Small tables with named rows and columns. After each table, cells are looked up by row and column.

gib.tsv
	pepogul	bimed	mul	kiti	figada	sut	nelipev
pek	85	22	88	63	85	112	207
kitukul	58	22	84	54	91	119	212
diza	72	28	89	66	83	111	197

mul of kitukul is 84
kiti of diza is 66
nelipev of kitukul is 212
sut of diza is 111
bimed of kitukul is 22
kiti of kitukul is 54
sut of pek is 112
sut of kitukul is 119
bimed of diza is 28

Table vuda
,buz,naf,nuz,senuvab,bal
galip,122,71,84,147,72
tikapev,95,165,162,118,140
fuz,113,145,162,107,133
faf,219,160,143,212,215
zega,81,156,178,106,114
big,215,156,148,206,215
vonori,34,156,196,83,108
fev,181,158,145,157,165
lozup,181,164,145,160,171
nekisod,176,157,145,157,163
vef,203,159,150,195,191
rasem,61,146,164,18,102
zibog,161,146,140,145,151
zunadan,118,147,130,136,123

zega, buz: 81
tikapev, bal: 140
nekisod, senuvab: 157
rasem, nuz: 164
zibog, senuvab: 145
tikapev, senuvab: 118
vonori, naf: 156
nekisod, bal: 163
vef, bal: 191
galip, senuvab: 147
lozup, buz: 181
vef, buz: 203
zunadan, senuvab: 136
fuz, buz: 113
Which row has the largest buz? faf

vifek
cols = lef, lide, koge, repi, biz, zuv
siseki: [-335, -733, 239, 635, 309, -179]
geke: [-417, 348, -46, -276, -568, 641]
tedip: [652, 569, 261, -661, 434, 244]
duludam: [-554, -477, 425, 132, 331, 54]
zopifaf: [235, 259, 347, 170, -504, -271]

What is the biz of geke in vifek? -568
What is the koge of siseki in vifek? 239
What is the repi of geke in vifek? -276
What is the zuv of geke in vifek? 641
What is the lide of zopifaf in vifek? 259
What is the zuv of duludam in vifek? 54
What is the lef of geke in vifek? -417
What is the lef of siseki in vifek? -335
Row with the largest zuv: geke

sen.csv
,dib,vodobuf,setukig,sul,gamu,rem,maka
nodur,101,23,157,96,226,146,160
sos,17,62,48,175,219,94,76
sumudig,83,208,196,13,154,202,50
nomi,223,47,97,221,19,116,36
vem,134,162,175,164,193,207,117
lod,163,49,14,214,45,173,50

nomi, setukig: 97
vem, dib: 134
sos, vodobuf: 62
lod, setukig: 14
nodur, rem: 146
nodur, dib: 101
sos, dib: 17
lod, rem: 173
nomi, vodobuf: 47
lod, maka: 50
nodur, vodobuf: 23
nodur, maka: 160
sumudig, sul: 13
sumudig, maka: 50
lod, dib: 163
nomi, rem: 116
Which row has the largest gamu? nodur

nini:
	tudoko	gepepi	tirulap
kupok	159	28	247
zar	147	152	152
zukil	145	146	145
fesodu	150	173	172
bozuvi	145	181	180
dagavak	143	126	124

What is the tudoko of zar in nini? 147
What is the tirulap of zar in nini? 152
What is the tirulap of dagavak in nini? 124
What is the tudoko of dagavak in nini? 143
What is the gepepi of fesodu in nini? 173
What is the tudoko of bozuvi in nini? 145
What is the tirulap of zukil in nini? 145
What is the tudoko of zukil in nini? 145
What is the gepepi of kupok in nini? 28
What is the tirulap of bozuvi in nini? 180
What is the tudoko of kupok in nini? 159
What is the gepepi of dagavak in nini? 126

Table rosamud
         mebom  remife
dis        461     182
mot        196     563
bufil      429     185
zaga       432     170
meb        994     536
vur        455     173
geneke     960     495
maz        260     482
nubu       908     585
tov        256     525
zukala     932     555
danaz      246     544
visipip    911     509

mebom of visipip: 911
remife of geneke: 495
mebom of geneke: 960
remife of tov: 525
mebom of mot: 196
mebom of dis: 461
mebom of danaz: 246
remife of maz: 482
mebom of vur: 455
remife of dis: 182
remife of zaga: 170
remife of meb: 536

zar =
         per  tuti  sut  fid  nud
kun       67   211  147   95  164
daz       64    17   75   74   20
rek      121    28   52   20   70
naf       93   152   84   77  121
zonug     82   100   90   80   79
nepakeg  142   204   88   68  204
ravip    133    19   51   21   70
zarutal   79   112   94   87   98
mubo      84    84   81   83   81

rek, nud -> 70
mubo, sut -> 81
zonug, tuti -> 100
daz, per -> 64
rek, per -> 121
zonug, sut -> 90
kun, nud -> 164
nepakeg, per -> 142
zarutal, per -> 79
daz, sut -> 75
mubo, fid -> 83
ravip, nud -> 70
kun, sut -> 147
Which row has the largest sut? kun

moz.csv
,rubut,toraral,gutisef,zokenu,bareso,mupaza,pirip,meri,kes,nevodi
sof,-28.520,-12.706,-61.738,-3.664,-20.030,-30.382,-32.160,-31.899,22.526,-42.922
zutepu,-0.262,18.658,2.189,-33.661,-7.916,34.167,19.099,-60.956,-3.522,-17.204
mep,3.855,54.678,-15.889,-91.295,-35.063,-29.541,-25.069,-48.823,-59.946,-52.858
fik,0.201,-19.292,-9.672,17.238,-39.478,-56.009,-3.053,-8.709,-9.486,-59.621
vimiz,-60.830,-10.662,-37.983,-56.652,33.085,-10.658,-42.666,-17.109,-26.747,-8.482
geli,36.489,-1.068,-16.525,-43.626,-3.679,-52.067,14.086,-19.441,-15.400,-41.433
bef,6.467,-52.823,34.480,-30.256,17.435,-79.842,17.881,-77.328,-35.621,-22.960
dup,-36.544,-31.363,12.135,15.807,19.086,-1.905,15.198,5.732,-16.135,-35.987
fisiva,-16.870,39.529,-71.449,-63.303,-0.899,67.421,-22.686,-47.954,-4.424,-16.704
nek,-26.035,-59.388,-24.291,29.863,-4.938,34.641,-15.017,10.545,12.501,50.609
rukifi,20.081,23.184,-46.549,-21.884,-55.271,2.662,-16.714,-16.543,1.200,-23.791
rar,-51.649,8.491,-14.894,-15.445,-8.779,-72.029,-20.839,-13.852,0.817,-87.749
tebo,8.194,9.364,-21.119,-28.070,-7.678,-31.816,-2.968,38.516,25.163,-5.423

fisiva, kes: -4.424
fisiva, mupaza: 67.421
sof, gutisef: -61.738
vimiz, nevodi: -8.482
nek, zokenu: 29.863
rukifi, rubut: 20.081
rukifi, bareso: -55.271
tebo, zokenu: -28.070
geli, pirip: 14.086
sof, meri: -31.899
sof, zokenu: -3.664
vimiz, bareso: 33.085
nek, nevodi: 50.609
bef, zokenu: -30.256
rukifi, meri: -16.543
bef, toraral: -52.823
vimiz, rubut: -60.830
geli, bareso: -3.679

